Each row is where one point has got to under a steady rotation. How many ticks took it there?
The counts run from 0 to 613.
[140 162 133 120 115 137 128 121 143 113 116 136 121  95 146 150 138 104
 141 103 132 148  99 141 112 148 111  80 128 120 155 165 137 137  92 140
 140 165  80 133 110 124 168 110 104 108 114 164  93 117 126  60 107 124
 113 161  86 142 119 101 133 134 109 151 139 156 143 106  90 103 130 133
 167 112 107 140 110 130 108 109  90 145 134 137 108 113 102 122]
194
[105 128 109 118 137 142 116 153 151 135 125 144 131 111 111 135 125 182
 128 117  89  96 126 138  76 130 105 121 126 116 112  78 130 124 150 112
 131 118 144 137 124 165 109 106 136 112 131 127  84 125 155 201 164 148
 185 142 136 120 128 139 177 121 137 124 144 159 125 105 153 114 147 110
 105 139 132 140 158 167 126 106 124 131 130 151 133 119 148 151]
453
[158 115 131 163 122 110 140 117 115 132 134 117 175 124 131 123 156 143
 133 129 113 187 156 114 102 119 129 144 147 116  80 131 122  82 100 113
 130 100  94 107 125 149 150 148 127 125 114 137 123 103 126 114 112 106
 124 122 125 147  99 121 138 142 149 142 129 121  85 173 114 158 111 111
 123 108 165 125  87  79 144 131  97 119 138 140 113 186 126 115]
312
[136 151 143 113 149 135 129 106 107 148 145 136 124 163 135 125 116  94
 145 179 137 127 146 154 126 114 155  94 120 137 152 137  85 129  98 118
 172 140 139 120 122 130 157 122 151  81 106 147  67 124 142 143 121 149
 121 152 116 113 160 115 129  96  97 136 114 150 137 142 106 127 102 123
 117  85 108 136 140 173 102 112  93 135 130 129 126  98 133 173]
174
[119 144 163 124 130 112 135 121 119 147 125 168  98 129 127 120 102 114
 117 158 134 154 100 143 133  96 160 118 129 142 167 132 176 143 136 116
 149 116 129 164 123 141 172 102 127  97 134 126 161 153 122  95 126 141
 154 128  90  99 165 149  97 114 132 133 106 177 162 110 152 160 134 108
 140 123 112 176 121 149  98 122 157 126 113 116 152 106 149 151]
582
[132 157 151  97 133 147 102 122 128 114 127 115 107 126 118 106 129 110
 142 157 129 117 135 164 134 140 127 118 135 128 124 131 123 168 147 133
 149 161 161 126 136  97 143 190 100 100 128 171 107 139 128 152 138 179
 132 156 129  87 132 135 152 129 126  91 134 145 127 124 134 100 144 106
 102  97 114 163 152 143 111 108  98 139 126  96 149  59 129 130]
611
[131 148 166 145 170 109 119 102  88 118 118 124 124 129 160 149 147  90
 131 183 124 149 171 114 130 143 164 105 129 155 134 134 128 106 122 134
 117 129 131 137 100 142 142  60 150  93  95 140 116 101 123 127 140 122
 139 112 138 101 124 136 129 122 107 173 120  94 136 134 133 112 112 114
 111 139 140 153  99 155 154 142  88 132 128 148 135 115 166 169]
540
[ 79 131 115 141 132  92 121 120 116 120 125 139 134 144 122 162 125 133
  97 112 113 138 134 134 129 167  96 150 133  84 128 131 138 111 106  99
  93 115 127 133 101 160 115 109 148 119 143 108 146 121 148 141 103 122
 129 118 113 171  94 143 124 160 139 173 112 136 137 170 108 141 125 154
 168 148 138 105 124 115 160 126  91 104 145 190 124 159 115 128]
418
[157 129 138 134 123 112 107 117 150 130 119 144 129  98 123 158 132 105
 101 106 125  81 116 107 154 136 100  97 104 147 151 143 130 110 144 158
 133 180 144 156 131 100 122 106 132 118 152 134 136 123 106 120 110 150
 134 153 134 147 118 133 114 110 101 100 188 113 113 121 131 111 132 147
 122 151 138 139  95 159  99 133 178 150 112 124 123 117 169  71]
126
[161 179 124 125  89 131 125 126 129 130 137 145 116 101 115 144 142 129
 132 105 137 147 104 140 124 112 125 126 149 134 167 146 136  97  86 111
 143 128 111 152 147 149 174 159 133 108 164 164 150 115 109 100 134 129
 120 166 119 148 134 117 100 140 152  79 165 130 146 143 124 143 114 130
 170 114 136 139 106 119  83 121 155 138 139  81 108 118 158  99]
233
[123 166 183 124 143 117 124 122 119  93 116 143 102 114 158 151 149 106
 145 135 128 186 133 139  92 147 157 124 152 152 132 152 173 143 134 109
 116 124 124 120 121 112 171 120 107  94 132 143 139 128 126  98 128 133
 136 140 135 104 145 137 144 174 141 145  90 106 172 144 123 129  95 101
 150 115 131 169 106 111 172 126  84 122 138 102 120 110 108 153]
210
[107  61  97 109 103 127 144 171 154 135 127 142 137 149 146 109  99 144
 106 102 141 117 118 168 102 105  96 159 117  92 115 103 117 151 158 109
 136 128 148 116 129 125 129 123 121 123 134 103 105 168  95 109  98 117
 148 133 118 151 149 119 123 105 126 121  95 182 124  99 151 139 144 130
 129 111 108 118 173  96 159 128 132 139 115 120 125 126  91 107]
359
[104 105 106 111 150 157 119 126 123 130 133 112 115 146 137 154 107 130
 121 142 153  90 136 135 140 173 127 136 138 143  92 127 136 136 150 145
  76 139  88 105 110  92  77 122 124 192 138 102 162 131 145 148 153 111
 109  74 137 120  92 129 133 128 101 186 122 103 127 121 146 108 143 136
  94 136 121 140 134 125 115 172 140 116 134 159 121 132 129 134]
39
[ 96  76 101 150 108 101 138 129 101 144 140 147 139 141 108  95 103 135
  71 150 145 116 138 140 163 102 123 171 134 106 122 104 106 129 115 109
 119  81 167 162 129 137 106 153 160 125 159 109 153 147 104 133 108 135
 136 108 107 144 121 132 111  95 145 119 124 180 117 116 138 149 149 119
 121 123 128 154 158 126 148 149 152 114 140 120 155 160 158 130]
373
[141 103 115 155  75 112 146 137 156 141 141 130 159 128 121  90 131 136
 116  83 118 154  91  88 131 123 110 132 113 107 115 141 132 154 116 158
 163 112 109 131 144 135 131 131 109 127 112 102 119 149 118  96 119 119
 103 126 102 135 146 117 134 141 148 122 128 143  81 113 101 177 139 133
 159 120 114  97 113 105 160 107 131 140 120 130 145 185  54 104]
309
[131 158 104 108  66 144 113 142 145 103 121 147 123  98 108 120 139 147
 132 110 127 141 116 157 130 136 100 143 146 112 148 131 135 135 123 141
 135 167 123 161 122 146 152 161 111 108 152 185 123 101 102  92 133 149
 137 183 110 142 122 118 130 148 141  99 139 174 121 123 114 115 150 112
 132 102 108 154 136  88 104 118 103 159 133 108 131 104 137  79]
245
[133 147 109 125 132 130 113 131 163 136 137 122 122 120 116 163 128 139
 127  76 108  85  89  90 129 161 108  81 103 121 144 146 128 108 111 154
 146 141 115 131 133 145 116  80 135 130 128 106 117 115 143 159 140 120
 115 140 124 151 125 130 129 131 113 140 171 109 126 121 110 127 134 167
 157 160 130  71 103 170 109  92 157 136 117 176 113 149 103 110]
74
[ 69 112 128 120 137 121 106 129 110 121 123 123 143 159 123 154 109 126
 103 143 107 113 153 118 137 189  92 159 125 104 117 120 104 134 157 133
 117 160 149 113 130  92 102 125 136 136 146  83 125 118 143 195 119 148
 127 131 135 137 110 137 148 169 104 159 113 136 123 140  96 123 134 125
  87 134 117 148 134 148 156 123 107 111 144 178 134 148  91 112]
45
[135 150 103 110  71 137 105 142 144 103 108 140 105  97 124 119 135 129
 128  98 124 139 113 142 141 142  96 150 143 118 154 150 156 155 133 156
 124 165 110 163 110 123 129 161 100 125 154 175 151 112  99  84 120 139
 126 162 116 130 119 116 121 162 146 104 149 145 125 116 113 114 161 108
 150 137 104 159 117  84 118 139 112 146 125  98 135 101 127  81]
246
[131 123 140  91 148 149 100 131 128 130 127 124 117 166 164 134  99  96
 144 155 112 110 130 147 117 153 125 112  94 115 123 121 119 136 186 148
 150 190 119  99 110  94 119  88 132 129  92 109  84 126 140 147 127 131
 128 135 128 111 151 135 135 113  76 180 104 132 116 124 143 114 139 130
  86 114 102 111 132 148 108 116 117 143 107 173 128 100 101 132]
516
[ 90  78 114 123 124 106 124 151 135 103 116 125 115 143 142 118 118 120
  95 112 137 136 125 173 135 130 106 170 140 104 124 127 139 138 153  96
  78 122 160 122 103 140 131 127 136 134 141 121 179 147  92  92  90 108
 135 111 136 158 110 132  95 144 154 132  98 129 144 127 150 120 145 143
 145 151 136 128 149  58 181 143 114 117 118 144 133 128 120 101]
367
[159 146 148 115 147 144 110 113 108 120 112 127 116 141 169 149 138  79
 147 165 146 132 141 134 121 149 132  98 120 127 135 141 134 142 126 151
 139 165  90 113  98  97 126 133 133 105  98 165  90 145 146 100 116 125
 130 134 127 111 141 110 177 132  99 164 127 102 134 141 135 108 103 123
 152 106 117 159 110 150 123 144  77 136 142 108 110  70 112 168]
185
[114 121  96 107 144 152 114 147 168 118 130 105 127 109 109 139 115 161
 124 101 132  69 110 145 131 157  94 108 133 119  93 119 119 137 143 121
  84 138 127 110 133 111  97 172 105 169 143 138 139 132 145 168 148 141
 137 115 146 151  76 125 152 128 127 123 160 133 116 103 141  83 172 150
  93 152 140 106 151 129 110 120 145 126 129 144 122 119 134 102]
21
[109 132 117 140 187 125 147 122 121 121 138 111 147 102 124 154 139 169
 137 127 132 123 136 107 107 140 160 104 148 158  89 129 131 107  93 106
  76  65  98 103 130 156 119 115 138 143 135 117 156 131 157 163 174  95
 125  92 132 120  97 129 142 130 146 164 134  89 147 126 129 116 133 136
 128 151 156 127 122 143 140 131 122  98 143 151 121 158 155 169]
433
[163 142 158 137 163 123 119 128 150 116 104 124 142  83 139 150 152 104
 145 125 113 112 132 114 104 144 114  66 116 140 110 129 133 139 133 136
 134 155 131 138 122  94 157 124  98  87 115 160  82 136 133 131 126 150
 157 160 123 111 117 127 180 110  98 127 166 133 103 105 131  88 130 111
 111 134 128 153 100 174 123 116 115 152 113 126 132  95 119 129]
560
[150 146 100 113 100 162 125 121 120 126 172 100 119 147 121  81 138 135
 175 152 157 151 122 145 161 100 179 127 137 156 132 149 107 131  93 139
 122  86 104 118 152 165 123 161 147 150 122 151 138 105 112 110 165  97
  71 107 136 100 144 111  90 117 149 118 118 103 114 123 115 142 135 120
 124 109 122 102 140  94 103 131 123 135 128  96 130 130 136 140]
276
[147  79 102 129 120 137 144 167 167 117 115 118 155  99 142 126 134 145
 125  86 138 112 130 154  89 130  77 138 132 106  79 117 121 109 144 106
 107 140 123  97 129 118 141 150  97 124 140 136  97 135 108 104 101 115
 150 144 142 177  90 103 153 122 135 106 154 135  94 123 141 103 135 136
 115 122 155 113 128  74 135 138 119 141 128 129  99 132 122  82]
351
[ 97 119 137 130 122 122 110 137 138 111 113 118 132  94 110 159 127 143
  94 118 118  94 133  96 164 175 107 127 130 151 125 135 142 139 169 157
  94 159 155 149 133 104 100  93 120 150 157 118 161 110 111 160 127 148
 134 134 143 127  99 148 123 143 116 127 151 117 121  97 109 104 156 130
  83 172 136 168 123 139 152 142 152 129 120 151 148 140 147  78]
482
[126  92 113 140 154 113 136 120 102 132 145 116 135 155 133 139 125 124
  98 155 182 113 155 154 162 116 130 167 136 132 103 131 108  99 109  94
  88  86 135 110 131 125  99 152 179 147 152 106 169 142 115 135 111 105
 119  83 148 158  90 123  95 118 131 129 138  97 129 160 147 130 112 154
 124 127 162 127 133 108 136 173 134 104 150 129 115 137 174 135]
381
[132 103 153 140 145 128 122 133 126 127 115 137 136 105 152 150 136 122
 108 134 135  92 136  80 123 144 137 109 116 179 135 125 142 133 178 162
 129 137 143 150 141  83 118  60 139 121 137  98 130 138 108 146 136 131
 141 124 147 100 156 134 139 118 102 131 140  94 132  89 150 128 124  96
  90 153 142 192 115 170 153 157 165 141 116 112 147 114 137 128]
108
[110 110  92 118 144 106 101 132 110 105 115 113 108 140 136 132 138 125
 110 134 143  97 152 157 173 154  99 155 124  96 116 120 116 132 102 112
  70 124 145 129  94 142  63 144 160 124 133 152 140 121 127 134 111 126
 126 112 147 159  88 119 134 129 147 145 141 102 132 145 137  85 138 163
 165 153 145 115 154 104 170 153  85 118 146 141 129 108 157 138]
393
[ 88  81  88 113 130 123 116 158 131 116 138 116 111 149 131  97 115 133
  98 129 161  75 120 155 162 124 120 148 116 106 137 113  97 175 121 129
 113  99 172 133 132 128  79 138 147 126 122 127 124 168 104 140 121 128
 116 107 128 131 150 120 124 103 143 110 103 144 140  99 139 115 147 148
 140 139 105 117 193 135 181 130 114 134 130 124 161 107 116 159]
385
[125 180 158 143 123 102 132 105 118 115 125 141 110  96 122 131 147 115
 140 127 126 180 111 124 132 126 159 120 158 134 163 161 167 133  89 117
 124 101 116 156 119 163 180 116 119  96 137 155 171 117 131  87 131 126
 142 137  93 125 125 128 107 155 157 132 120 139 163 127 106 137 131 107
 169 140 129 158  92 119 125 119 103 116 140 117 134 127 147 138]
208
[146 156 123 105 126 148 128 116 107 148 155 139  96 133 126 120 107 107
 130 146 175 106 106 157 160  95 156 123 139 149 180 148 121 128  97 126
 142 133 117 143 135 122 150 150 156 115 146 153 142 144 118 104 134 124
 110 129 122 125 150 113  88 113 128 100 133 134 167 129 140 136 113 143
 141  98 106 148 133 144  63 143 166 137 130  81 119  78 172 132]
607
[197 117 125 142 105 142 127 115  99 153 142 117 152 161 136  93 135 139
 144 154 128 144 145 114 132 100 126 153 124 123  86 112 114 121 116 168
 170 122  85 114 134 114  97 178 140 149 112 126  96 141 148 139 133 125
 100 102 128 111 150 115 162 118 124 129 140  92  84 160 137 160 111 123
 131  79 124 123 121 114 113 138 121 148 140  96 129 138 105 139]
293
[143 142 125 130 119 133 118 117 132 156 131 140 123 128 110 105  96 108
 119 163 121 108 104 134 154 103 132 102 115 128 144 116 132 121 134 138
 160 153 131 157 130 135 152 114 134 116 130 138 123 118 129 125 128 151
 149 143  91 135 136 137  97  78  99 123 163 190 106 109 139 127 166 120
  88 126 117 140 113 158  51 122 177 146 104 147 144 125 173  98]
137
[182 113 112 142  93 144 128 121 102 142 139 125 136 167 148 112 136 117
 137 140 145 140 136 104 143 116 120 154 120 129 102 121 115 125 122 182
 170 139  81 121 131  96  83 172 151 147 117 113 115 148 131 126 128 120
  97  99 131 125 160 112 154 128 126 140 132  74  92 164 144 170  99 132
 150  90 118 113 105 114 135 150 136 148 143  82 121 141  87 133]
292
